In the rows, 128 means zero.
One turn moves each row of this set onto another row. After a few examples, where does it send each row asked below?
J250: [129 141 128 163 109  98 105 173 155 109 144 150 119 147  99 103 130 133
 110]
J505: [133 138  94 103 107  87 105 148 112 131 112 135 152 127 118 124 157  95
 121]
J719: [139 132 100 138 124 181 127 122 173 142 122 102 139 127 123 104 114 131
 120]
J42: [120 123  97 141 122 122 113 152 164 154 103 136 176 148  86 142 116 130
 105]
J575: [117 124 144 151 115 115 107 161 135 131 159 152 109 136  96 116 135 104
  91]
J736: [137 111 145 119 128 156 120 123 142  96 131 143 116 125 149 175 132 113
 124]
J358: [125 114  94 131 124 120 109 135 164 140 126 169 166 146  84 116  95 120
 117]
J418: [152 154 125 148 119 112 115 139 150 108 134 141  92  99 115 145 146  91
 154]
J622: [137 113 134 104 124 123 127 115 169 138 118 147 102 139 123  97 111  89
 120]
J264: [119 129  85 156 147  97  98 152 158 119 154 134 156  97 122 112 146 103
 125]
J728: [127 139 116 172 106 130 141  99 143 126 108 142 172 124 146 152 138 130
 153]
J828: [132 131  91 111 134  90  97 142 118 116 119 141 164 125 134 121 169 109
 111]
J603: [151 124  88 177 159 121 115 151 153 104 113 112 130 130 117  94 117 120
 144]
J809: [141 110 130 142 137 137 167 122 124 122  95 113 118 147 108 125  96 113
 127]
J126: [127 115 132 103 130 127 125 113 156 139 118 156 109 132 124 102 118  74
 123]
J999: [128 106 112 121 107 108 120 147 118 125 171 104 163 136 122 122 133 154
 129]
J227: [100 154 132 142 149 135 129 136 122 123 125 111 128 153 156 146 170 133
 136]
J406: [134 124 145 153 130 127 157 143 137 117 115 181 140 113 110 152 128  92
 134]
J190: [140 134  66 131 128 164 136 109 127 129 131 114 124 129 149 134 130 125
 152]
J65: [106 123  75 152 157 112 118 149 129 129 107 145 127 118 120 154 115 151
 158]
J191: [124 134 147 148 127 105 114 177 139 161 148 127 107 136 124 102 118 147
 134]
J41: [134 149 139 118  85 107 134 123 147 146 119 109 132 157  92 134 151 102
 124]
J630: [143 137 121 143 154 128  98 164 140 162  92 105 140 129 122 153 152 125
 111]
J246: [135 146 130 146 162 130  99 157 127 158 106 119 122 125 144 145 156 123
  99]
J441: [126 139 133 152 146  91 112 168 145 153 134 141 112 138 109 116 124 162
 148]
J862: [126 127 144 140  95 114 138 124 126 145 153 175 146 143 132 146 139  90
 116]
J584: [134 142 123 142 127 109 123 123 119 117 149 117  92 103 105 158 147 112
 159]
J942: [130 102  95 131 144 122 112 127 157 137 148 180 135 145 102 110  92 108
 134]
J966: [108  98 106 135 115 109 117 123 123 132 138 104 150 156 155 164 119 147
 112]
J567: [126 148 121 141 148 161 140 147 130 145 119  87 128 142 131 129 168 131
 130]
J758: [126 109 139 123 125 143 121 112 142  95 139 142 131 129 154 181 125 118
 127]
J442: [120 148 105 141 112 136 110 141 165  87 123 172 145 118 148 119 125 135
 159]
J823: [115 123 100 130 145  93 106 141 136 144 143 156 141 101 121 112 146  75
 133]
J934: [149 129 104 178 112 111 119 101 153 117 118 126 146 119  98  98  98 113
 135]
J730: [158 161 117 153 101 124 108 151 171 103 132 150 116 123 125 129 146  83
 144]
J755: [122 125  63 138 143 148 125 125 121 125 107 133 131 119 142 153 122 143
 157]
J773: [139 147 130 182 122 113 109  99 138 109 147 127 130 148 147 142 145 145
 147]
J395: [132 124 112 120 111 109 124 133 103 131 174 110 145 132 111 147 128 157
 131]
J213: [135 100 101 128 133 146 158 162 129 151 107 124 152 144 127 122 117  89
 113]
J853: [104  96  93 130 112 118 136 138 134 149 125  91 138 158 148 120 125 138
 112]
J176: [122 146 104 153 104 127 111 146 178  86 126 164 138 124 141 113 120 141
 151]
J686: [139 135 157 121 102 130 139 121 164 142 120 103 133 176 115 151 131 119
 130]
J918: [137 117 147 132 122 145 127 132 169 132 118 123 139 187 140 165 119 125
 130]
J14: [139 133  97 134 123 169 120 114 178 140 130 108 155 125 128 109 103 137
 124]

J418 moves to J755
J730 moves to J190
J213 moves to J862
Now find these:
J406 moves to J728
J227 moves to J264
J395 moves to J441
J246 moves to J828
J126 moves to J758
J65 moves to J42
J567 moves to J823
J736 moves to J442

